In the data rows, the value 128 means zero.
Some points:
[105  90  70  90  90 129 163 157 154 144 134 104  72 100 155 152 168 135
 115 145 144 177 210 208 123  90  36  69 113 136 160 109]
[140 160 176 140 117 121 110 118 164 152 133 110 105 112 165 146 148 139
 128  76 122 117 126 122 116 147 153 134 156 120  88 102]
[106 122 140 151 136 139  83 116 118 134 157 102 101 126 135 160 138 105
  78 105 100 151 119 105 151 138 125 143  70 107 102 121]
[101 117 135 145 180 135 155  97 119 126 104 135 157 166 123 111 157 110
 179 195 182 147  69 105  61 103 127 108 115 112 134 185]
[123  62 106 122 141 143 119 171  98  90 157 166 130 106 116 145 146 136
  99  99  83 146 131 141 131 142 166 110  99  86 119 137]
[ 95 134  78 116 112 141 162 122 113 101 118 135 141 133 120  96 115 162
 164 115  80 105 109 134 140 119 108 161 153 109  77 106]
[ 73 111 115 120 174 122 121 109 117 122 142 154 126  72 132 175 139  91
  72  98 114 138 113 147 144 155 150  83  84 136 106 149]
[131 156 114 164 145 136 122 111 120 148 157 130 120 132 124 137 144 169
 104 110 120  79 129 151 117  99 144 144 154 130 132  96]
[ 92 100 113  92 108 155 159 117 150 100  97 125 150 135 126 102 119 132
 167 141 125  77 100 115 145 141 126 127 158 166 130  91]
[237 163 112  92 142 201 144 104  97 137 188 159  83  32  40  75  96 101
  93 168 202 155  99  81  90  79  79 142 190 155  75 102]
[164 199 143  69 107 207 187  76  17  62 113  72 146 146 170 125  93  78
 101  89 153 196 169 136 116 165 204 147  79 161 222 147]
[138 131  83  45  40  33  45  79 126 179 204 203 197 178 147 107 107 111
 114 170 192 189 171 148 155 181 172 220 221 184 150 135]
[ 79 100  98 108 152 173 165 190 143 145 111  96  99 122 169 164 152 129
 132 155 201 201 217 181 103  81  47 108 113 138 130 116]
[ 99 120 126 103 146 136 149 125  90 139 137 144 130 135 116 115 139 139
 144 127  84  96 133 132 138 106 140 148 142 150  98  99]
[152  95  93  64  54  96 116 136 166 160 134 116 107 110  82 188 155 181
 163 132 143 179 191 209 196 107  61  74  73 144 136 139]
[131  63 117 123 117 144 159 120 130 102 115 150 145 120 117 100 156 169
 130  72 120 131 112 172 108 141 145 165 104  65 105 122]
[154 192 145  85 118 167 182 108  47  32  49 119  94 147 135 163  88  95
  77 133 142 163 197 164 115 158 204 186 150 104 170 230]
[105 114 124 111 165 133 124 106 142 104 134 123 147  99 110 114 173 139
  94 116  98  97 134 145 110 139 127 152 130 106 105 110]
[143 139 173 156 146  93 135 124 150 152 135  90 124 110 158 163 147 109
 117 111  97 161 129 110 145 152 128 168 119  67 115  85]
[ 92  93  92 130 141 137 172 141 150 137 131  70 132 180 144 145 149 105
 133 177 205 181 128  78 108  48 150 111 151 114 135 176]
[113 168 148 146 131 134 101 126 130 165 117 142  96 109 156 121 159 154
 110  88 124 112 115 134 141 113 140 157 145 127 104 106]
[245 178 133  86 137 151 148 156 149  90 118 150 201 183 146 110  74  73
 104 131 113 114 147 152 160 111  63  73  92  91 119 150]
[112 150 171 173 131  94  91 179 181 118  99  99 168 145  87  37  85 110
 102 113 137 155 200 140  80  91 126 128 125 181 180 153]
[174 127  69  43  64  76  82 140 170 149 133 131  75 150 170 161 137  88
 106 123 193 143  80  60  35 107 122 134 114 139 181 124]
[123  92 136 179 174 139  96  68 107 169 174 185 155 116  67  33   0  36
 132 170 177 171 162 178 157 148 159 110  74  63  77  40]
[143 148 174 142 121 114 110 125 146 157 128 122  94 128 139 151 167 134
  91 122 103  94 143 119 123 130 154 159 123 151 102  94]
[130 155 152 185  99 129 105 131 137 162 132 111  88 120 176 162 117 129
 101 114 106 165 103 126 130 157 146 141  96  97  90  95]
[ 87 119 137 120 146 140 135 137 105 110 129 159 137 140 131 106 129 144
 154 188 123  96  94 112 130 111 142 122 108 185 151 128]
[120 173 165 165 100 118 104 147 167 129  91 138 138 171 109  62  48 117
 130  94 115 164 177 134 107  67  96 108 135 137 185 166]
[123  62 100 135 110 145 141 140  80 126 114 169 140 105 118 133 150 156
  73  98  94 129 138 117 141 162 132 119 102  78 124 133]
[ 78 118 105 137 139 159 120 115 102 151 139 159 119 105 139 143 160 108
  82  77 137 131 138 117 167 146 150  81 107 105 124 134]
[111  95 104  92 109 136 146 157 109 108 105 121 143 147 114 100 110 156
 192 108  99  98 115 139 130 124 155 150 148 146  50 114]
[ 96 112 147 111 155 138 174 102 124 118 122 163 135 149 139 106 107 181
 165 160 138  85 131  81 136 143 112  99 152 134 175 106]
[ 98 104 104 136 135 121 150 126  87 127 103 118 164 138 123 125  99 138
 163 153 153  96  83  77 109 150 105 117 130 171 141 148]
[120 159 127 169 152 159 108  95 103 139 141 154 158 159  89 143 142 152
 181 166 122 107  95  88 114 132  96 109 146 140 165 160]
[ 99 114 126 118 173 126 137  98 137 124 135 147 105 123 119 128 173 128
  84 103 119 112 148 132 134 142 156 119 115 101 111 118]
[137 195 192 137  91  73 174 197 139  88 111 149 160  89  24  60 105 120
  95 116 183 192 138  84  73 120 112 116 175 183 122  99]
[138 136 174 176  97 109 128 132 152 140 122  81 113 172 175 138  88  54
  79 135 147  86 151 148 161 176  71  73 101 111 120 151]
[124 143 186 119 146 109  99 116 160 157 114 107 100 122 143 181 119 115
  98 111 105 154 113 107 143 158 153 120 124  94  89  97]
[104  96  84  76 116 127 124 149 166 150 101  94 131 104 187 147 124 116
 122 163 161 194 152  80  62  76  94 118 152  98 125 170]
[150 146 152 159 124 127 116 111 143 160 152 103 131 127 122 147 167 158
 108  96 105  94 124 118 131 106 153 136 163 152 137 106]
[100 105 128 113 133 141 151 131 109  98 148 121 141 128 120  97 132 156
 148 118 100 104 101 142 138 122 120 151 159 139 118  98]
[116 157 154 165 146 141  90 132 176 134 154  91 106 140 147 176 127 121
  79 109 171 130 126 142 158 158 164 109 115  72 119 106]
[144 167 139 168 135 107 111 136 142 162 137  87 122 120 145 165 146 131
 110  92 126 125 126 120 145 137 142 174 126 110 101  98]
[ 86 112 111 142 132 140 138 100 118 120 161 142 119 106 132 143 157 103
 104  72 128 138 125 122 160 159 124 107  92 114  98 140]
[ 77 115 164 152 162  96  92  99 163 154 124  90 103 156 175 112  49  38
 110 114 102 115 151 185 157  92  69  89 126 145 158 214]
[ 69 130 132 128 120 184 108 137 120 130  88 147 152 145 134 114 114 144
 177 171 175 125  77  83 115 129 121 122 131 137 144 168]
[122  79  63 114 118 107 145 162 164 107 113  88 151 144 157 129 100 108
 139 170 184 110  78  87  97 136 154 112 158 134 170 128]
[123 145 115 159 166 151 121 116 156 117 133 163 134 114 117 142 160 141
 172 151  77 126 124 152 128 133 144 125 172 153 137 107]
[139 142 161 140 140  96 115 114 141 168 112 104 104 135 112 178 166  79
 105 104 110 105 124 130 108 145 149 145 124 114  90  99]
[107  96 144 127 140 152 135 136 111 103 138 133 160 136 125 107 134 132
 165 167 137  96  97 103 138 122  89 175  93 164 176 113]
[122  63 103 116 110 134 135 164 179 114 111 110 131 151 169 142  95 119
 171 174 174 152 127  45  98 131 159 141 103 166 135 156]
[122  79  90  83  94 134 148 159 149 127  54 101 162 143 118 109 112 125
 146 175 122  73  78 126 156 137 145 153 161 136 143  68]
[161 176 108  41  35  17  55  88 114 136 154 126 138 110  96 108 171 206
 199 163 136 128 163 185 172 131 103  19  37  69 119 137]
[117 111 163 128 143 146 111 127 119 124 178 123 114 123 145 126 141 150
 124  98 100 134 152 118 126 121 150 148 122  95  98 104]
[177 195 149 146 102 102 145 175 161 129  91 114 109 198 200 109 103  80
  88 139 137 131 115 144 179 158 138  70  73 107  83 124]
[188 131 143 182 130  67  20  23  20  15  43  98 121 147 179 155 151 116
 140 163 196 199 185 155 149 110 118 162 208 183 119  85]
[126 130 174 139 148 146  91 123 118 123 156 142 131 127 104 132 143 182
 137 119 126 100  75 137 128 123  99 141 150 153 174 136]
[ 84  94 112 137 123 126 164 159 108 106 124 136 102 179 132 128  97 127
 139 204 155 140  62  99 111 136 109 134 122 137 168 134]
[140 153 161 135 168 103 120 124 153 143 133 139  95 116 134 153 163 127
 145  96  95 121 120 138 126 139 123 157 164 121 129  99]
[101 113 104 130 105 167 140 139 108 113 144 146 144 128 122 107 159 146
 147 112  67 149 154 118 118 159 149 128 126  84  77 121]
[ 96 111  99  93 148 130 144 176 108  99 122 117 147 141  95 129 108 145
 174 131 100 100  97 158 142 114 152 144 173 131 116  90]
[172 182 161 144  89 101 169 155 144 112  95 178 167 129  72  69  96  95
 129 105 107 188 162  98 102  61  92 106 129 164 183 129]
[110  95  96 121 137 150 156 105 137  97 133 179 114 138 102 130 175 127
 131  58 131 117 157 119 152 154 131 130  84 102  97 141]
[204 182 160 112 126 112 156 195 150 117  89 133 193 163 165 115  77  85
  94 132 149 127 116 186 175 142  95  87  86 106 100 156]
[147 132 171 176 139 116 104 129 100 152 143 156 154 100 129 136 152 172
 166 155 103 117  71 120 132  97 138 122 129 169 167 165]
[111 134 135 152 180 144 119 119 108  97 148 149 156 146 135 116  99 187
 173 171 171 110 104  84  87 128 106 133  94 141 139 175]
[186 186 152 114  73 136 172 135 120 132 187 140  46   0  80 107 121  97
 179 205 150  74 106 118 146 147 176 184 117  69 161 233]
[138 158 157 137 149 114 111 132 129 168 131 125 117 118 111 187 153 106
 151  97 104 103 130 140 116 131 132 161 140 140 107  96]
[146 107 175 156 130 158 118 112 136 130 152 156 127 114 134 138 149 159
 162 131  93 126  96 143 133 132 131 123 172 158 146 118]
There is one direction along which these points spread out most. Take the direction at right angles to it along which they spread out most. Then take the direction at right angles to both along which they spread out most. Go by this last direction. How far along it is each point below, from 0 to 99? 50 is the average, and the first point above lies past it. One standard deviation of the points above along it is 16.
[127 137 128 150 147 125 118 111 120 138 141 128 129 123  97 170 132 158
  97 147  74 106 132 144 105 125 143 151 134 142 102 104] 42
[112 135 120 145 161 112 139 127 100 151 143 136 135  91 153 136 126 162
 116 101 122 106 152 132 135 128 137 158 114 100  96 107] 49
[158  70  65  80  84 102 135 126 149 174 124 108  98 123 162 183 124 114
 108 127 147 184 158 110  54  37  96 115 137 143 122 175] 81
[115 106  81 140 123 151 143 133 108 134 113 138 154 138  88 120 172 150
 120  91 107 113 153 133 121 144 153 144 116  85  93 128] 57
[130  96  64  98  94 129 142 177 151  90  87 108 134 161 130  98  96 142
 167 171 101  76 104 121 142 144 147 157 152 144 100  77] 60
[156 137 143 174 138 120 126 112 138 140 147 152 130 100 134 157 146 160
 149 116 106  86 116 141 116 135 122 131 158 174 146 121] 40
[149 144 167 152 114  97 113 164 137 132 111  98 160 172 130  80  72  79
  94 115 115 125 139 181 132  89  65 107 121 125 161 200] 44
[144 129 131 163 131 134 135  95 127 142 154 131 125 124 126 149 140 158
 140 104 104  84 135 121 139 100 134 138 147 154 126 102] 43
[230 141  67 104 188 154 109 104 144 203 125  37   9  58  83  65 101 151
 168 133  98 119 102 124 172 213 174 114 109 173 204 200] 43
[139 145 153 157 150 121 128 119 115 126 171 140 130 110 142 116 169 153
 154 132  91  91 131 113 116 142 114 111 170 152 165 112] 40
[ 92  96  89 125 135 146 132 123 113 111 126 149 151 110  80 165 158 134
  75  75 121 135 116 123 171 161 129 102 118  90 120 155] 62
